One vector is turned by the same rotation once a tick. Each row is the vector after some number of ticks, and that number follows the row.
The counts run from 0 to 708.
-.27  .03  .22  -.12  -.02  .06  -.12  -.11  -.11  .15  .01  .11  -.09  .00  -.10  .03  .08  .00  -.15  -.32  .01  -.20  -.10  .05  -.17  .03  -.02  .18  -.09  -.21  .16  .26  -.02 => 509
.19  -.13  .07  .05  -.01  -.05  -.28  .21  .01  .06  -.01  .01  -.18  -.09  -.20  -.01  .21  .06  -.02  -.13  -.23  -.25  .06  -.12  -.07  -.19  .12  .22  -.13  -.03  .21  -.05  -.12 => 55
-.16  -.10  -.17  .12  .08  .02  -.14  .13  .14  -.06  -.16  .10  -.04  -.18  .13  -.14  -.06  .21  -.16  -.04  .08  -.16  -.01  -.09  .01  .07  -.26  .29  .00  .04  .10  .14  -.29 => 236
.13  -.11  .19  .01  -.01  -.12  -.03  .08  .05  -.04  .08  -.17  -.32  .04  -.30  .05  -.05  -.01  -.05  -.08  -.22  -.06  -.05  .13  -.18  -.02  -.04  -.07  -.18  .04  .21  .25  .19 => 206
-.09  -.14  -.15  -.14  .05  -.14  -.15  .14  -.23  -.01  -.09  -.16  -.10  .25  -.24  .10  -.32  -.07  .10  .00  -.05  .13  -.14  .01  -.11  -.02  -.04  -.09  -.17  -.08  .22  .08  -.05 => 197
-.02  -.35  -.11  .02  .22  -.13  .06  .11  -.02  .01  -.12  .00  -.12  -.04  .10  -.17  .06  .06  -.20  -.06  .10  -.02  -.23  .17  -.05  .15  -.08  .06  -.05  .31  .08  .22  .03 => 239
-.02  -.15  .17  -.05  -.11  -.10  .03  -.19  .05  -.06  -.03  -.03  .10  -.04  -.03  .07  -.01  -.28  -.30  -.21  .12  .04  -.12  .38  -.18  -.05  .07  .09  -.10  -.11  .08  .14  .21 => 17
-.17  .14  -.10  .02  -.04  .06  -.07  -.12  -.01  .00  -.16  .05  .00  -.13  -.06  .03  -.06  -.12  -.38  -.23  .14  -.02  -.24  .26  -.09  .07  .01  -.02  -.14  .04  .24  .11  .02 => 667
-.11  -.10  -.05  -.23  -.02  -.25  -.05  .08  .08  -.08  -.13  -.14  .10  -.11  .09  .24  -.29  -.18  .02  .23  .06  .28  .10  -.06  .00  -.05  .02  -.16  .05  -.10  -.03  -.15  .08 => 612
.00  -.03  .15  -.07  .19  .07  -.04  -.12  .08  .06  .08  .09  .18  -.20  -.06  .00  .23  .12  -.16  -.18  -.08  -.20  -.12  -.12  -.16  -.23  -.15  .28  .18  .00  -.03  .16  -.15 => 318
-.14  -.13  .08  -.05  -.18  .00  -.03  -.39  -.09  .14  .10  -.08  .01  -.06  .05  .24  -.01  -.19  -.20  -.02  .15  .17  -.09  .09  .05  -.09  .10  .21  .06  -.18  -.06  -.17  .02 => 340
.01  .08  .11  .08  -.04  .26  -.04  -.10  -.01  -.06  -.09  .18  -.05  .00  -.13  .15  -.06  -.21  -.28  -.22  -.07  .18  -.20  .31  -.16  .07  -.08  .01  .07  -.12  .12  .08  -.10 => 173
.02  -.24  .14  .00  .06  -.33  -.19  .07  .13  .10  .04  -.14  -.02  -.15  -.13  -.07  .14  .09  -.05  .02  .04  -.12  .07  -.09  .05  -.39  .16  .15  .00  .07  .16  -.07  .08 => 53
-.04  .17  -.13  .05  .08  .28  -.17  .05  -.12  .09  -.13  .16  .21  -.14  -.09  .03  .03  -.09  -.24  -.05  -.05  -.01  -.07  .04  -.06  -.16  .05  .13  .19  -.12  .10  -.15  -.31 => 327
.02  .08  .01  .00  .08  .25  .03  -.21  -.18  -.08  -.03  .25  -.06  -.10  -.14  .25  .13  .14  -.16  -.19  -.13  .00  -.07  -.06  .06  -.06  -.05  .35  -.12  .00  -.02  .06  -.08 => 492
-.05  -.16  .03  -.14  -.08  -.08  .04  .13  -.05  -.22  -.08  .02  .08  -.01  .13  .16  .02  -.08  .06  -.07  -.20  -.24  .29  -.12  -.21  -.22  .03  .25  .03  -.20  -.16  -.04  .06 => 450
-.02  .05  -.05  -.11  -.12  -.09  -.22  -.07  .09  -.05  .01  -.21  -.43  -.05  -.03  .03  -.30  .11  .01  .21  -.19  .05  -.08  .01  -.05  .00  -.26  -.04  .03  .05  .04  -.11  -.09 => 537
.08  .03  -.09  .25  .02  -.04  -.06  -.07  .23  -.16  -.09  .10  -.18  -.24  -.08  .00  -.08  .21  -.18  -.07  -.12  .08  .05  -.10  .16  -.28  -.01  .01  -.01  .27  .19  -.13  .04 => 61
-.15  -.04  -.01  -.11  .10  -.22  -.08  -.23  .10  .08  .00  .23  .25  -.19  -.08  .01  .03  -.03  -.09  .15  .16  .04  .07  .12  -.02  -.16  -.11  .19  .03  -.12  .12  .27  .03 => 12
.00  -.13  .23  -.01  -.19  -.03  -.04  -.17  .12  -.04  -.08  .01  -.01  .07  .01  .14  .02  -.24  -.17  -.23  .11  .12  -.07  .32  -.26  -.19  -.07  .05  .01  -.18  .06  .02  .11 => 18
-.06  .00  -.01  -.06  .02  .15  .05  -.24  -.18  -.10  -.06  -.01  .01  -.12  -.06  .19  -.01  -.05  -.40  -.22  .08  .06  -.32  .08  .05  .09  .06  .14  -.13  .13  -.09  -.03  .01 => 494
-.14  .03  -.15  -.40  .04  -.02  -.15  .12  .01  -.06  -.08  -.06  .02  -.23  .02  -.07  -.22  -.07  -.09  .13  -.18  -.27  .05  -.12  -.18  .22  -.07  -.04  .01  -.10  -.02  .05  -.10 => 122
.01  -.06  .16  -.07  -.12  -.12  .13  -.19  .03  -.20  -.04  .00  .02  -.11  .07  .13  -.10  -.21  -.20  .21  -.15  .14  .16  .22  -.08  .02  -.02  .03  .00  -.01  -.16  .10  .34 => 603
.15  -.14  -.11  .22  .07  .11  -.12  .05  -.05  .19  -.13  .10  -.19  .05  .07  .15  .27  -.19  -.19  .06  -.05  .06  -.07  -.01  -.06  .19  .13  -.12  -.18  .10  .28  .09  .07 => 247
-.08  -.20  .08  -.24  .03  -.26  .06  -.13  .20  -.04  .01  -.05  .04  -.30  .19  -.17  -.12  .02  -.11  .06  -.14  -.10  .11  .02  -.19  -.11  -.15  -.09  .20  .06  -.04  .08  .14 => 126
.11  -.47  -.24  .14  .12  .03  .28  -.04  -.05  -.07  .06  -.06  -.26  .08  .11  -.09  .04  -.06  -.10  .06  -.17  .02  -.03  .11  -.03  .06  .10  .04  .17  .25  .04  -.02  .00 => 561
-.27  .13  -.11  .01  -.05  -.22  .03  -.16  -.12  .15  -.04  -.09  -.15  -.01  .08  -.07  -.26  -.02  -.14  .15  -.07  .07  .07  .33  -.03  -.25  .02  -.08  .09  .10  .23  .01  .15 => 521
-.19  -.11  -.16  -.09  .13  -.03  -.08  -.29  -.08  .04  -.07  .18  .15  -.07  .03  .12  -.16  .06  -.12  -.09  .24  .26  -.15  -.15  .14  -.25  .00  .09  .03  .00  .03  -.19  -.05 => 498
.00  -.10  .09  .02  .00  -.14  -.21  -.27  .07  .25  .02  .10  .06  -.24  -.02  .10  .19  -.05  -.20  -.01  .22  .18  -.05  .05  .10  -.16  .04  .08  -.17  -.01  .24  -.01  .09 => 662
-.17  -.10  .06  .13  .01  .19  -.13  .18  -.12  -.01  -.19  .07  .05  .25  .09  .22  .13  -.06  -.28  .04  .10  -.03  -.05  -.30  -.06  .18  .08  .24  -.01  -.15  -.16  .06  -.05 => 418
-.15  -.10  -.18  .12  .15  -.14  -.14  .03  .18  -.05  -.12  .07  .03  -.28  .14  -.14  -.07  .22  -.19  .08  .12  -.03  .02  -.15  .18  .02  -.19  .23  -.05  .16  .16  .08  -.15 => 235
-.37  -.09  .01  -.14  .15  -.04  -.06  -.05  -.11  .06  -.02  .15  -.05  .19  -.17  .03  -.22  .15  .15  -.15  .00  .01  .00  -.04  -.11  -.17  -.14  .10  .07  -.17  .17  .20  -.08 => 351
-.08  -.21  .24  -.05  -.08  -.10  -.17  -.05  .14  -.04  -.13  .25  .06  .16  .19  -.05  .10  -.06  -.03  .05  -.01  -.01  .07  -.12  -.30  -.25  -.19  .06  .03  -.20  -.13  .14  .17 => 432
-.24  .03  -.25  .00  -.04  -.02  -.15  -.14  -.16  .05  -.04  .11  .09  .08  -.12  -.03  -.17  -.09  -.13  -.13  .00  -.09  .05  -.17  .01  -.28  .19  -.07  -.16  -.11  .36  -.06  .07 => 516
-.14  -.01  .20  -.12  .06  -.21  -.20  .13  -.20  .07  -.01  .09  -.10  -.11  -.17  -.23  -.05  .17  -.18  -.05  -.24  -.14  .07  -.16  .05  -.06  .05  -.01  -.21  .04  .05  .17  .21 => 698
.04  -.12  .04  -.12  .26  -.13  .06  -.25  .09  .15  .11  .03  .12  -.33  -.06  .04  .17  .16  -.02  .08  -.07  .07  -.09  -.05  -.04  -.22  -.18  .01  .13  .20  .06  .16  .03 => 316
-.33  -.07  .02  -.03  -.06  -.13  -.12  .00  -.06  -.10  -.06  -.16  .20  .06  -.11  .07  -.41  .04  -.14  -.14  .16  .08  -.02  -.26  .06  -.22  -.05  .04  -.08  -.15  .08  .01  .05 => 194
-.01  -.22  .17  -.03  .02  .01  -.16  .01  .00  -.07  -.15  .39  .10  .21  .06  -.02  .07  -.06  .03  -.01  -.08  .02  .13  -.22  -.19  -.23  -.11  .03  -.10  -.19  -.06  .17  .19 => 433
.04  -.06  .27  .15  -.06  .12  -.14  -.10  .16  .10  -.09  .19  -.09  .07  .18  .05  .06  -.12  -.19  .12  -.09  .26  -.06  .03  -.19  .04  -.25  -.13  .08  -.09  -.01  .21  .14 => 587
-.11  .15  -.20  .28  .01  .15  -.09  -.09  .20  .01  -.18  .31  -.16  .04  .15  .14  .13  .06  -.12  .14  -.01  .02  .11  -.15  -.05  -.09  -.09  .04  .03  .04  .29  .13  .01 => 251
.31  -.11  .06  -.13  .07  -.20  -.02  -.09  .01  .17  .06  -.24  .14  -.39  .06  .10  .17  -.12  -.15  .02  -.13  .08  -.09  .04  -.14  -.10  -.05  -.04  -.05  .19  .11  .01  .07 => 471
